0: [127 111 144 117  89 150 182 113  60 154 102 121 122 115 167  83  64 126
 128  49 113 123  64 176]
1: [ 87 166  76 135 119 148 122 114 181  86 134 116 166  57 169 107 134 119
 152 132 126  67 125 117]
2: [126 176 105 143 169 149 101 159 145 111 164 115 138 128 153 134 188 146
  89 196 132 142 127 101]
3: [108 155 106 144 206 193  58 143 135 137 158 125 161 109 153 115 121 154
 131 121 110 135 101 128]
4: [108 132 135 189 133 102 129  85 128 115 124  45 187 133 132 118 135 133
 150 129 168 174  86 135]
5: [104  89 137 124 128 134 134 169 119  86 126  49 150 161 107 163 157 163
 136 152 156 119  77 128]
6: [122 107 136 114 114 133 196  19 131 162 120 137 102 128 157 118 123 120
 152 120  21 140 131 111]
7: [ 99 138 126 113 136 106 142 135 119  73 115 113 136 141  85 117 138 169
  57 122 210 138 140 140]
8: [184 166  47 132 129  98 169 183 136 136 102 165 109  73 119 119 130  69
 125 121 126 107 157 135]
9: [104  88 155 119  92  81 111 136 125 109  91 156 122 165 104 137 170 155
 137 130 233 125 169 132]
10: [106 119 139 113 142 132 158 160 167 137 133  67 194  97 129 159 159 134
 134 114 140 142  70 110]
11: [127 116  64 115 123 151 201 138 112 135 150 121 193 133 156 136 117 176
  98 143 121 135 107  94]
12: [ 86 138 132 138 130 134  89 157 123  99 139  87 175 126  71 118 149 142
 133 182 138 135  88  81]
13: [181  95 127 117 113 126 149   9 148 159 126 200 140 140 154 115 106 124
 132  95  93 172 164 150]
14: [129  35  79 149 127 117 117 116  94 137  86 137  39 152 125  65 110 112
 140 135  90 147 167 195]
15: [110 128 138 126 124 136 162  18 138 143 118 151 129 131 159 152 126 132
 114 100 108 233 142 141]
16: [ 94 170 104 117 118  88 154 140 145 103 150 132 154 155 122 141 140 153
 127 141 167  83 124  46]
17: [139 121 125 191 118 136 140 105 120 110 160 114 151 119 171 210 119 200
 120 110 114 137 128  91]
18: [124 205 112 165 130 188  43 143 159 119 142 115 150 114 171 115 127 152
 130 136 141 120 145 121]
19: [147  44 134 121 108 109  87  90 123 131  58 176  58 141 132  81 110  98
 145 123  42  97 170 144]
20: [128 172 121 134 141 114 101 203 142 126 109 144 148  64 123 112 113 108
 115 122 151  58  93  96]
21: [131 185 140 172 106 129 138 160 159 149 136 133 163 117 143 142 109 107
 123 134 113 194 133  48]
22: [148  75 132 122  61 119 107 102 119 170  71 186  72 133 160  66 107  97
 154 112  31  97 143 168]
23: [134  94 151 123  33 135 121  83  91 164  88 152  78 124 174  69 126 104
 179 108  45 111 142 189]
24: [123 137 126  93 142 152 136 164 124 117 159 145 190 128  99 167 115 115
 120 146 120 134 122  41]
25: [103 133 121 117 187 143  69 178 146 157 124 146 142 115 152 139 129 203
 140 132  94  87 126  92]
26: [125 122 158 113  74 140 160 138 132 137 135 108 124  92 139  76 126 123
 163 106 244 120 123 185]
27: [127 150 139 104 166 141 150 214 113 111 141 118 132 141  65 144 125 130
  90 162 138  99  95 138]
28: [150 165 151 136  78 138 191  69  99 120 104 152  95 104 156  76 102 180
 165  87  76 104  73 116]
29: [116 172 117 128 134  93 129 142 141 111 175 107 178  97 141 122 155 116
 138 130 139 169  49  93]
30: [115 133 106 139 122 164 116  88  91 129 216  97 182 124 101 160 122 168
 129 112 138 156 157 121]
31: [130 172 135 134 111  78 157 185 123 123 110  83 140 110  91 160 121 128
 126 181 176  79 111 153]
32: [146 123 174 156  76 129 125  50  79 139 117 147  66 127 156  88 109 155
 181 122  29 125 128 188]
33: [122 133 107 121 125  96 137 159 141 153 117 118 150 121 100 137 114  86
 130 148 226  80  68 127]
34: [135 135 151 132 176 147 213  62 130 141 157 160 126 118 136 139 143 132
  85 105 103 186  94 123]
35: [ 98 183 129 127 152 111 119 174 141 118 161  64 132 143 114 158 137 121
 146 114 165 120  84  85]
36: [132 100  87 139 181  81 214 145 140 136 106 157 101  91 162 167  82  95
 134 118 114  90 115 140]
37: [100 138  37 139 175 155  89 122 120 125 149 122 155 110 145 145 123 192
 168 126  87 114 126 123]
38: [ 73 155 115  93 125 110 127 137 111 174 163 133 134 151 215 197 154 146
  98 120 127 112 136 110]
39: [114  92 145 137  90 126 127  65  75 159 107 152  89 113 169  27 104 111
 148  96  61 122 143 210]
40: [138 141 102 223 104 130 157 120 109 149 138 103 124  81 129 143  97 130
  86 118 175  93  99 189]
41: [110 157  78 124 134 163 145 151 146 122 146 143 140 107 132 135 118 181
 127 152  66 134 130  44]
42: [121 143 134 100 143 136 126 174 112 108 186 146 113 161  49 138 141 109
 107 148 196 134 131 136]
43: [121 128 170 102 145 162 127 174 120 107 127  33 107 138  96  76 113 101
 139 134 156  76 159 167]
44: [101 159 151 122 141  92 139 161 134  94 133 127 167 138 141 156 175 179
 147  78 182 153 172 120]
45: [109 145 121 118 184 130 174  57 130  91 130 150 116 134 114 122 134 122
  87 120 114 226 133 144]
46: [127 188  80 160 114 123 121 139 125 104 187 104 207 126 100 129 126 130
 105 107 122 134 104 129]
47: [146  67 132 126  89  80  93 112 126 168  73 194  46 130 130  79 118  91
 165 122  46 116 153 159]
48: [108 125 121  99 165 134 118 136 173 128 142 103 213 127 174 143 147 179
 122 156 132 142 120 102]
49: [133 110 140 127 182 129 127  55 139 130 191 150 105 133 111 132 127 107
 122 123 108 206 153 210]
50: [124 105 148 103  80 128 165  68  89 152  98 129  89 105 160  49 115 149
 158  54  80 136  69 170]
51: [128 186 163 145 151  88 118 187 141 134 144 116 141 109 114 155 133 113
 153 180 153  59 111 110]
52: [113 118  98 127 172 131 161 135 134  82 144 125 201 145  85 136 129 117
  89 111 129 170 104 102]
53: [108 116 138 124  71 113 138 202 113 144  92 112  97 119  95 125 172 117
 182 135 203 177 139 140]
54: [141 130 104 129 146 146  93 103 167 134 136 135 139  70 145  89 121 177
 167  93  49  58  88 162]
55: [127 111 164 113 174 142 133  54 125  57 137 104 119 154  69 106 150 137
 117 136 159 158  87 133]
56: [158  46 130 125  97  92  77 101 102 170  90 172  70 149 143  83 105  74
 178 122  59 109 176 131]
57: [110 118 123 119 157 122 126 127 188 104 146 109 181 144 133 133 173 183
 131 132 149 153  84  83]
58: [119 134 124 142 132 163 153  64 128 120 117 134 208 133 134 120 118 106
 115 130 159 188  59 112]
59: [109 159 132 108 133  96 176 175 126 139 128 117 171 132 117 180 118  74
 141 140 177  86 101  96]
60: [137  96 132 138 147 101 130  54 133 106 154  89 129  84 116 126 153 125
 123  75 141 225 117 123]
61: [115  93 143 125 125 108 133  70 159 121 205 188  93 117 113 136 160 149
  86 124 148 176 104 178]
62: [125  91 127 147  45 125 123  99  94 155  73 170  78  99 159  45  76 109
 180 106  88 115 153 186]
63: [ 87 171 136 122 143 139 107 132 127 110 172  93 176 135 114 116 111 134
 100 198 183 120 147 115]
64: [150  95 178 110 123 175 135 151 115 105 147  78  91 178  44 111 164 127
  96 125 133 116  99 148]
65: [121 161 117 137 131 135 121 199 159 139 161 113 172 142 114 162 151 139
 127 129 179 124  89  92]
66: [173  89 154 112 122 160 102 118  92  70 193 190 116 178 147 127 125  86
  96 119 105 163 164 175]
67: [129 183 142 150 159 130 173 170 135  93 146 143 124 155 109 129 129 125
 120 154 163  54 118  79]
68: [127 161 111 158 166 127 120 157 127 141 181  97 151 138  85 160 105 138
 125 133 203 126 103 121]
69: [147 167 140 118 135 117 168 213 138 147 132 148 118 129  82 154 128 110
 135 131 176  88 104  83]
70: [136  89 130 128 139  78 137   5 146 154 128 142 117 126 114 114 132 116
 125 147  78 207 130 137]
71: [132 186 126 118  98 140 130 153 141 114 220  78 187 113 125 120 121 123
 136 110 139 124 145 115]
72: [122  63 110 101 113 123 199 102 146  70 129 156 118 126 152 161 148 162
 100  79 166 166 123 137]
73: [175  82 143 127 130 121 155  28 131 126 129 170 121 134 190 115 113 110
 106 116  73 167 173 202]
74: [125  98 131 162 115 168 118  73 120 204 115 120  60 107 173  72  97  57
  92 116  73 149 147 162]
75: [147  83 134 128  59 132 117  66 101 169 104 149  68 130 186  81  95 105
 137 102  60 107 140 222]
76: [138 226 155 153 123 131 113 169 134 112 163 118 119 152 102 112 133 124
 117 176 180  91 118 136]
77: [121 145  82 116 110  99 172 148 140 102 136  89 176 121  45  95 117 161
 149 151 135 132 107 124]
78: [125 153 113 152 142 152  99 132 117 113 161 105 184  84 150 119 127 144
 146 172  99  94 116  46]
79: [133  69 129  90 149 114 117 111 132 145 119 130  86 120  52 132 152 150
 191 115 198 175 139 153]
80: [165  81 137 115  66 161 146 138 134 135 125 151  70 110  67 112 177 114
 137 138 169 166 137 217]
81: [154  28 146 120  71 125 104  89 118 167  92 177  66 125 151  62 107 101
 165 120  60 109 143 166]
82: [107  93  79 127 126 166 132 115 138 101 133 118 149 110 156 128  61 199
 161 127  93  70 156  94]
83: [136  80 162 123  56 140 120  56  80 153  81 161  70 125 179  69 124 103
 170 105  56 108 151 175]
84: [106 128 139  94 183 128 151  85 163  95 137 112 114  93 160 125 179 157
 126 125 121 208  84 133]
85: [146 127 115  87 123 162 122 167 157 130 156  78 111 139  72 113 150 123
 105 141 204 122  84 146]
86: [157  67 163 126  60 150  88 121  56 162 115 152  87 134  88 102 167  91
 196 101 108 146 160 188]

[121  70  93 172 109 123 120  97  83 185  45 143  89 123 134  70 106  98
 159 124  95 185 187 147] --> 14 62 56
[140 103 172 123 142 177 103 161 128 106 107  90 122 139 122  65 140 127
 134 163 213 138 140 199] --> 43 26 85
[122 137 125 132 159 142 162  64 154 125 129  98 207 162 161 137 105 111
 120 125 125 201 122 116] --> 58 15 52
[161 167 137 130 156 120 134 201 119 122  72 154 117 135  52 115 151 100
 132 135 168  86 121 103] --> 69 27 67
[115 121 179 137  95  86  53 149 100 176 121 123  77 146 122 141 196 116
 215 124 131 106 165 138] --> 86 53 9
[113 126 103  83 178 126 118 169 135 107 111  80 155 130 131 136 122 114
 181 148 181 138  81  90] --> 35 10 65
[125 142  69  91 114 128 149 186 120 137 116 110 145 108 178 211 172 163
 116 120 109 124 142 146] --> 38 11 48
[129 115 143 134 102 130 141  47 113 150 137 155 100 128 173  77  93 143
 142 154   5 124 112 186] --> 32 39 75
[133 112 115 177 156  98 130 147 208 132  76 128  98  87 132  71 118 106
 116 135 121  42 133 145] --> 20 1 36
[109 161 146 151 169 126 133 114 140 117 162 106 124 129 109 171 135 137
 159 141 225 153 103 112] --> 68 35 65
[141  61 125 132  94 122 114  79 133 160 101 157  61 136 170  79  86  91
 121 116  47 119 138 222] --> 75 22 81
[ 90 119 123 109 200 139 127 175 147 148 115 155 126 130 179 166 134 154
 122  90 116  71 135  77] --> 25 38 48
[143 114 132  76 146 124 132 184 122 122 115 126 121 157  83 150 121 107
 124 214 180  77 127 121] --> 27 42 31
[110 137 106 113 179 142 121 192 150 147 118 150 156 109 130 167 123 177
  93 153  95  79 107 106] --> 25 41 27
[ 93 105 122 145 176 126 163  89 121 130 111 151 103 119 111 129 138 126
 111 119 115 247 105  98] --> 45 34 15
[120 187 138 135 167 180  53 154 185 111 139 128 152 132 146 114 140 130
 110 132 133  76 150 115] --> 18 3 2
[140  58 160 100 116 119 142 125 106 119  91 117  86 134  85 108 213 121
 137 172 190 133 133 188] --> 80 79 9
[106 124 115 114 145 140 121 119 171 122 135  81 152 110 140 197 166 131
 134 115 110 136  49  89] --> 10 57 29
[112 148 116 118 141 129 124   2 143 117 126 113 178 150 125 118  93 117
 125 165 143 165 104 149] --> 58 70 15
[130 178 180 109 143 130  99 206 117 103 118 128 112 141  88 153 137 144
  90 171 142  76 139 128] --> 27 76 51
[130 119 116 129 178 126 199  62 168  98 134 168 112 161 146 101 142 110
  96 131 113 205 145 131] --> 45 34 15
[135 122 129 155 112 112 194 177 121 131 126 193  89  99 112 147  82  59
 118  98 122  71  92 117] --> 36 69 8
[114 115 134 126  33 144 179  82  94 149 119 137 103 111 150  78 123 116
 143  78  37 152  81 166] --> 50 23 0
[ 77 171 126 140 107 169  43 180 159 129 129  94 156 130 153 107 132 129
 114 134 149  93  97 123] --> 18 65 3
[ 99 161  96 130 119 122 130 200 139 153 140 117 174 111 139 202 104 153
 143 137 141 123 110 103] --> 65 59 35
[172 127 191 118  72 119  94 103 102 120 152 146 110 184 183 127 102  85
 104 108  79 174 199 170] --> 66 73 75
[135  80 124 113 138 105 115  62 163 130  40 184 100 130 140 102  74  97
 161 143  54 134 177 136] --> 19 47 56
[128 114  95 123 152  81  77 147 145 134 121 166 124  72 155 105  93 155
 134 124  53  38 121 140] --> 54 25 20
[169 139 122 126 131  85 160 177 133 150 122 138  94 140  54 146 119  97
 144 122 210  85 130 125] --> 69 33 31
[169 127 137 135  79 159 157  97  76 125  94  72 122 111 155 108  50 140
 101  82  98 154  67 143] --> 0 50 28
[116  84 121 131 158 123 153 149 125 147 120  76 185 125  94 147  98 108
 177 120 104 175  94  79] --> 10 52 24
[143 152  78 147 150 123  87 171 170 137 116 162 135  82 162 137 120 167
 125 192  80  73 143 135] --> 25 37 41
[103 105 115 132 122 148 126  18 129 147 104 163 125 128 172 152 126 135
 148 107  74 220 146 134] --> 15 70 13
[196 104 135 117 129 120 126  56 132  91 123 182  92 162 135  74 124 107
  84 128  99 168 134 221] --> 73 66 49
[152 132 134 137 183 137 141  86 110 114 205 122 101 124  97 138 162 177
 116 113 171 152 185 134] --> 30 49 61
[126 147  40 160 100  88  75 132  82 157 128  96 127 135 110 148 162 171
 164 124 131 127 113  86] --> 37 12 46
[128 128  91 148 138 112 152  68 130 130 127 121 202 140 117 130  90 158
 108  87 148 171  82  92] --> 58 52 4
[ 82 144 125 108 177 119 120 143 193 145 138 127 171  92 165 173 157 170
 100 125 120 136 116 126] --> 48 57 10
[140 130 112 126 103 117 139 146 151  90 176 116 153  87 136 184 152 139
  98  72 148 165 194 120] --> 44 71 30
[110 169 115 120 175 166  96 112 182  93 117 121 123 107 206  74 111 131
 120 130 132  61 130 110] --> 1 18 3
[178 127 136 154  67 158  89 199 135 126  87  77 114 126 145 101 128 103
 111 127 166  95  78 184] --> 85 43 26
[118 122 120 139 158 177  97 182 124 167 132 158 174 110 151 153 113 173
 117 108 110  87  94  76] --> 25 3 41
[132 127 125 153 174 115 125 194 179 149 154 125 135  89 136 143 121  98
 123 124 132  53 128  78] --> 20 51 69
[115 152  94 174 147 182 105 114 104  87 179 137 171 179 128 126 162 168
 122 128 128 176 133 123] --> 30 46 2
[168  86 162 105  54 155  75 134  99 143 138 178 130 128 157 135 110  61
 112 133 113 160 193 198] --> 66 86 75
[146 176  99 121 127 119 144 216 135 129 170 142 126  93  94 158 116 118
 131 144 156 110 144  84] --> 69 65 51
[134 169 169 118  79 119 113 177  93 176 133 131 129 154  89 197 155 117
 144 112 174 125 154  91] --> 69 65 59
[104 144 123 122 117  93 119 152 155 123 168 128 180 160 134 162 122 205
 133 127 140 124 200 117] --> 44 48 16
[166 170 136 112 154  95 161 190 145 142 141 130 113 122 122 139 117 110
 107 160 168  68 115  70] --> 69 67 51
[155 167 178 132 171  60 137 167 125 123 131 102 156 136  98 146 126 130
 112 151 126  72 152  84] --> 51 67 31
[179 106 127 129 135 160 151  23 144  92 133 151 111 169 139 117 140 128
 143 134 100 165 170 220] --> 73 49 13
[158  84 167  51 107 132 128  72  72 159 130  60  93 117 173  95 115 140
 139  61 109 154 121 137] --> 50 0 83
[119 151 116 108 122 112 134 140 148 121 147  51 173 100 122 171 162 176
 115 114 147 120 140  82] --> 10 48 35
[145 186 171 121 118  85  71 124 123 125 178 112 121 127 105 141 177 173
 136 154 173 112 183 140] --> 76 44 63
[128 167 136 129 125 144 152 170 123 140 144 109 139 104 114 199  94  75
 121 103 184 113  76 117] --> 59 69 68
[144 171 146 177 183 127 191 112 119  61 178 125 125 112 159 156 136 124
 105 116 134 153 141 128] --> 34 45 17
[124 166 140 129  71 101  88 152  94 193 131 137 117 135 159 184 175 134
 162 109 141  84 210 135] --> 38 44 9
[130 101 158 118  45 160 112 116  95 103 146 124  69  84 111 113 208 170
 170  70 112 125 141 127] --> 86 80 50
[137 139  83 181 121 123 137  98 124 136 184 116 238 131 135 129 108 123
 137 127 112 117 120 110] --> 46 30 78
[194  64 182 118  95 175  92 112 123 117 144 225 119 130 159 117 122 115
 105 118 153 149 170 161] --> 66 73 13
[115 198 101 125 126 104 163 169 154 107 114 120 169  84 132 174 126  89
 131 114 146  88  99 105] --> 59 20 51
[130 143 131  87 160  94 204 124 156 149 125 145 170 115  88 129 122 116
 130 176 180 120 121  94] --> 59 69 33
[132 112 152 104  90 113 134  23 106 161 114  72 103 136 162  91 113 146
 148  38  79 120 114 147] --> 50 6 0
[ 98  65 142 148 139 172 161 129 132 137 128  64 110 114  82 140  96 127
 130 203 148 146 110 167] --> 5 85 64
[123 200 119 125 112  96 126 122 137 149 155  96 139 141 184 194 140 174
 107 118 166 131 150 101] --> 38 44 17
[117  99 119 131 114 125 133   0 148 103 137 162 119 120 163 103  92 128
 119 148 107 147 136 193] --> 73 13 70
[179  76 194 118  99 155 119  80 121 116 173 193 109 169 172 127 119 139
 132 121 111 162 206 150] --> 66 73 13
[145  90 137 163 106 135  77 135 123 162 129  65 196 147 125 113  84 124
 127 125 131 132  52 111] --> 4 12 10
[117 144 126  99 199 136 129 117 175  84 129 149  93 117 124 128 115 121
  90 130 117 221 114 125] --> 45 84 34
[118  77 146 120 119 120 106 113  96 130 114 124  73 165  77 145 199 137
 178 104 105 202 167  93] --> 79 86 53
[131 152 126 111 152 122 128 231 119 109 122 104 140 121  72 156 121 124
 131 163 129 112  87 117] --> 27 69 31
[144 198 187 142 133 134 100 203 117 137 126  98 120 135 137 103 100 128
 107 148 178 114  83 159] --> 76 51 31
[148  65 130  84 158  74 132  74 163 105 126 152 105 134 121  67 134 142
 142 141  93 210 165 143] --> 70 49 45
[116 109 126 120 155  80  68 109 113  71 139 135  80 122  56 142 148 153
 141 161 168 148 171 121] --> 79 9 42
[183 142 152 116 121 189 144  57 175 171 126 208 114 133 142 121 122 111
  96 121 104 189 128 128] --> 13 15 34
[142 162  72 157 179 119  99 176 179 136 121 120 127  85 147 116 126  76
 145 142 105  64 109 114] --> 20 1 51
[122 192  91 161 154 181  77 134 166 125 140 137 153  99 175  89  95 152
 157 126 113  72 121 148] --> 18 3 1
[141 195 149 152  92 111 146 149 124 121 131 125  89  84 105 149 198 117
 130  34 126 108 156 127] --> 44 69 8
[121 100 105 122 156 196 211 115 141 143 142 172 117 126 131 121 125 112
 116 115 114 204  88 107] --> 34 45 58
[139  94 132 146 112  99 103 100  81 145 162  94  84 145  70 154 164 201
 178 161 139 114 174 132] --> 79 30 9
[ 73 172 130 179  98 154  46 159 128 141 124 112 127 130 153  64 143 114
 107  94 164 120  97 163] --> 18 3 76
[128 153  97 176 147 189  65 118 129  70 165 104 157 138 135 138 113 152
  96 139 104  86 144 120] --> 18 3 78
[122 168 134 197 160 123 134 146 136  93 167 121 161 132 132 193 138 167
 132 158 139 100 153 115] --> 17 68 67
[117 113 107 113 158 125 139  98 134  75 113  64 162 174  99 160 147 152
 111 112 108 184 136  92] --> 52 57 5
[117 139  88 114 105 123 125 134 156  77 134 120 227 101 127 158 134 169
 116 138 126 122 139 103] --> 48 46 57
[ 74 104  98 144 123 153 135 170 113 132 107  66 130 191  94 150 118 154
 170 154 138 155  84 125] --> 5 12 35
[127 163 131 173 133 175  90 101 118 100 141 116 141  87 177  86 112 180
 171  92  61  92  85 133] --> 54 3 37
[129 121 130 115 126 129 126  97 157 168 119 123 156 122 227 206 168 149
 123  71 113 154 132 155] --> 38 17 15
[118 133 112 141 154 123 154  94 134 139 120 142 154 141 129 151  92 124
 139 104 110 222  58  79] --> 58 34 52
[208  84 161 121 123 116 119  71 119 100 112 194 126 156 124 105 132 118
 104 120 124 182 129 226] --> 73 66 13
[123 158 118  97 131 108 143 216 135 149 125 140  84 128  72 146 121  73
 117 148 160  91 139  94] --> 69 27 59
[189 178 111 109 146  78 149 182 115 158  78 157  99  98  63 118 133  84
 142 127 148  88 129 141] --> 8 69 20
[111 177  57 172 129 178 107 108 109 126 130 110 176  98 126 117 111 151
 160  64  87 110 144 170] --> 37 46 54
[121 141 130  85 118  90 189 177 141 110 111 129 170 132  90 173 122 119
 116 169 133 130  84  93] --> 59 24 69
[124 160 120 149 133 109 142 125 153 123 154 122 186  88 138 130 183 140
 154 148 188 134  69 101] --> 29 57 65
[131 138 174 137  17 126  90 143  65 153 133 149 119 149 141 186 158 114
 149 126 118 110 186 105] --> 86 38 9
[117  83 125 120 157 110 120  36 139 113  68 192 111 104 111  98 116 122
 135 109 102 215 147 145] --> 70 15 45
[124 153 152 113 179 165 119 111 117  71 129 146 112 123 125 157 166 141
  93  88 171 130  51 127] --> 55 84 7
[100  95 122 138 199 121 120 153 126 142 141 198 162 131 143 140 140 206
 130 127  72 108 126 135] --> 25 37 3
[172  88 153 125 189 143 143  68 134 118 145 200  87 132 125 125 126 128
  98 128 124 208 158 169] --> 49 45 73
[131  48  98 180 127 128 109 106  53 173  59 135  83 158 138  49 102 127
 144 129 113 132 129 176] --> 14 39 62
[130 159 141 139  26 112  70 133  74 164 138 165  80 129 137 137 196 121
 142  92 103 101 185 137] --> 86 23 83
[137 160 150  72 140 147 170 104 141 134 192 182 103 111 118 141 102 137
  94 133 191 107 168 119] --> 42 67 63
[156 109 180 113  88 116 181 107 122 131 111 151  74  78 118  95 187 115
 145  88 154 113 157 231] --> 80 26 86
[141 100 124 108 199  83 165 103 134  88 153  76 103  93 142 147 190 148
  99 125 105 151 120 150] --> 84 60 45
[102 104  57 112 168 172 148 156 102 118 130 173 114 157 138 131 119 168
 123 159  80 158 104  80] --> 41 11 37
[131 120 165 114  52 180 159  97 109 156  91 105  95 122 174  79 100 121
  80 134 116 127  43 161] --> 0 50 28
[107 122  49 130 157 148 171 150 157 158 122 156 173 120 177 160 120 153
 129  95 122 156 102 103] --> 11 48 41
[131 136 177 145  67 139 121 150 126 109  98 104 129 135 140  99 192 126
 148 100 202  90 179 203] --> 26 9 53
[ 94 125  80 143 114 130 160 193 118 161 126 138 133 113 150 171 116  44
 147 108 124  98  82  94] --> 59 69 36
[117 130 100 157 147 123 202 169 135 128 116 137 126  60 138 157 109  91
 128  94 124  49  99 127] --> 36 20 59
[137 161 138 143 142 151 135  95 117  67 124 142 202 160  92 147 108 128
  65 111 136 116 126  97] --> 52 46 24
[ 75 167 119 133 188 117 113 150 136  96 138 101 160 150 112 129 146 150
  91 169 168 116 111 107] --> 63 12 2
[190 115 147  88 135 123 154 213 128 166  77 156  75 115  86 108 121  82
 140 129 169 124 109 131] --> 69 53 8
[115 222 148 177 125 146  97 187 141 141 125  99 164 131 107 122 130 118
 134 152 168 121 125 125] --> 76 65 51
[107 133 108  74 187 163 154 133 140 104 125  82 118 139  83 125 161 132
 109 151 187 139  97 126] --> 85 55 7
[ 90 232 158 124 115 120 108 169 160 130 106 128 168 101 117 120 120 113
 126 100 143  85 111 115] --> 20 51 76
[141 110 170 112 116 125 178 149 121  70 130 134 124 147  74 151 161  97
 123 178 187 117 171 101] --> 42 67 9
[120 130 104 108 161 157 204  91 175 140 128 172  94 135 181 147 110  64
 140 121 111 162  79 116] --> 34 36 45
[118  57 121 133  89 131 131 174 120 138  43  78  87 148 111 130 137 111
 170 110 120 182 159  86] --> 53 79 14
[119 154 101 164 126  88  55  89  96  90 110  79 191 132 168 132 104 148
 142 146 131 172 135 131] --> 4 46 18
[116 102 136 145 112 146 182  80 142  75 146 182 123 125 117 143 163 162
  44 116 147 159 143 137] --> 72 61 34
[ 90 146 134 164 154 131 100 174 121  58 150 106 147 136 123 136 130 154
 137 158 168 162  93  96] --> 12 35 65
[162  84 145 109 107 118 174 143 122 142 107 140  98 104  52 170 208 100
 106 147 157 107 164 134] --> 80 42 69
[150 225 118 126 163 146 103 192 120 117 164 141 155 114 115 113 105 153
 111 133 132 100 132 130] --> 76 20 18
[103 105  82 148 178 123 202 157 149 118 121 133 120 110 126 150  79  84
 133  89 147  69 105 144] --> 36 59 33
[129 164 118 159 149  97 135 171 121 155 148  91 158 112 164 121  88 130
 133 170 170  61  99  96] --> 51 20 31
[125  74 141 128  67 143 148 158  99 129 130 167  88  88 119 101 200 130
 138  44 167 126 157 176] --> 80 86 26
[150  89 173 127  57 129  66 119  91 176 128 156  34 160 117  92 129 137
 184 100 102 154 170 162] --> 86 81 56
[ 84 183  53 138 130 141 166 112 135 142 126  95 106 160 107 142  64 108
 141 117  93 139 118  82] --> 41 35 21
[112 182 126 155 180 135 100 146 109  75 163 137 156 130 102 103 156 133
  74 152  99 125 137  88] --> 2 12 63
[112 167 133 153 142 156 134 122 164 171 155 114 154 175  94 105 109 118
  79 143 202 130 103 129] --> 68 63 85
[121  88 161 123  34 212 171 137  72 142 130 129 113  94 157 116 110 103
 139  61 121 120 116 142] --> 0 50 23
[130 126 133 100 136 145 103 184 111  71 124 106  78 156 124 123 114 125
  65 197  82  85 108 158] --> 27 64 43
[128 157 133 112 118  78 154 127 136  84 146 100 115 113 153 172 189 161
 187 119 169 126 191 108] --> 44 16 9
[126 160 138 122 117 118 146 193 131 147 176 130 155 133 122 214 115 145
 123 131 156 115 129  90] --> 65 69 59
[126 110 130  84 143 122  48 149 107 139 173  92 109 116  49 127 151 156
 142 182 122 132 131 144] --> 12 42 85
[139 133 153 111 136 131 163 158 126 110 111 183 110 164  59 135  90  60
 126  81 181 105 104 117] --> 69 42 59
[129  52 160 152  41 174 159 127  61 165 130 116 104 128 147  76 128 113
 132 112 124 146  68 169] --> 0 50 23
[ 96 171 128 152 155 175  81 156 123 104 158  93 164 142 114 136 156 158
 104 184 101 140 136 106] --> 2 12 63
[100 106 149  97 125 136 165 170 144 122 172  77 121 113 101 121 152 157
  85 150 186  79 137 116] --> 85 27 7
[116 138 119 109 175 133 129 103  94  93 119  83 115 156 118 110 168 176
 109 146 189 201 145 155] --> 7 55 45
[ 93 130 124 146 118 113 119 173 141 138 193 134 143 136 139 184 125 167
 102 119 126 127 102  58] --> 65 24 16
[117 139 123 121 174 185 210 117 155 132 123 145 137 175 168 145 118  94
 132 136 114 186 121  93] --> 34 45 58
[119  84 132 139 120 206 106 158 125 146 162 114  78 100 131  31 125  89
 113  94 112 138 101 183] --> 74 39 43
[115 139 150 159 189 143 135 103 152 111 119 120 114 136 102 163 152 181
  65  90 145 181 128 123] --> 45 7 34
[141 138  89 121 150 119 141 152 150 147 120 128 116 101 115 124 123  93
  97 141 157  12 127  79] --> 20 67 69
[129 126  85 133 170 185 207  96 103 149 129 161 151 127 135 139 121 111
 136  86 111 194  88 119] --> 34 58 45
[150 129 170 134 125 138 126  80  95 127 109  53 139  96 147  51 125 170
 130  58  87 132  82 157] --> 50 0 28
[144 172 129 105 119  89 157 205 156 136 118 134 115 113  78 134 129 113
 110 131 158  76 138  72] --> 69 67 20
[132 144  99 149 106 108  99 115 123 132 153  71 136 158  78 179 115 174
 135 148 182 120 166  94] --> 68 30 63
[ 92 113 142 128  74  95 111 101 116 139 112 138 115 163 137 174 160 217
 157 146 181 119 148  86] --> 9 16 44
[133 182  85 124 144 170 191 109 108 128 119 140 162 159 136 145 133  99
 111 124 178 188 112  98] --> 58 52 11
[135  95 134  92 113  97 197 161  80 124 176  84 151 135  84  97  80 116
 153 171 140 140 125 121] --> 77 27 59
[149 160 159 166 115 118 208 119  83 162 141 113 134 160 126 120  41 130
  96  80 110 151 144 132] --> 0 34 40
[127 161 127 126 114 105 124 161 154 183 129 140 167 112 158 229 150 123
  91 109 121 117 164 123] --> 38 65 59
[136 146 102 207 120 128 122 101  96  91 156  96 145 129 137 154 110 195
  96 132 178 143 136 112] --> 17 30 68
[131 120 106 134 174  97 150  61 166 124 122 166 121  60 116 192 153 103
 134 139  62 101 136 131] --> 36 70 6
[153  65 134 136 130 146 159 132  61 156 102 111 158 130 162  64  56  62
 109 122  86 135 122 178] --> 0 39 74
[121 155 133  84 203 152 115 149 127 113 127 168  91 172 162 143 151 162
 107 154 136 135  74  92] --> 2 25 57
[158 143 123 111 125  72 163 193 138 158 119 146  71 125  85 119 120  91
 100 121 172  51 138 135] --> 69 8 33
[151  81 122 105 153 150 119  66 140  45 117 151 113 106 123 106 125 101
  73 119 118 199 163 131] --> 45 60 55
[ 89 149  92 136 122 111 106 146 142 141 150  84 210 132 109 130  84 146
 133 125 126 141  74 105] --> 46 29 12
[120 176 122 182  95 139  49 166 121 161 147 145  96 141 167 146 144 158
 126 121 119 127 175  66] --> 18 21 25
[ 96 136 170 129  55 126  98 168 108 139 103 118 123 138 107 202 201 103
 155 104 147  98 140 108] --> 53 9 65
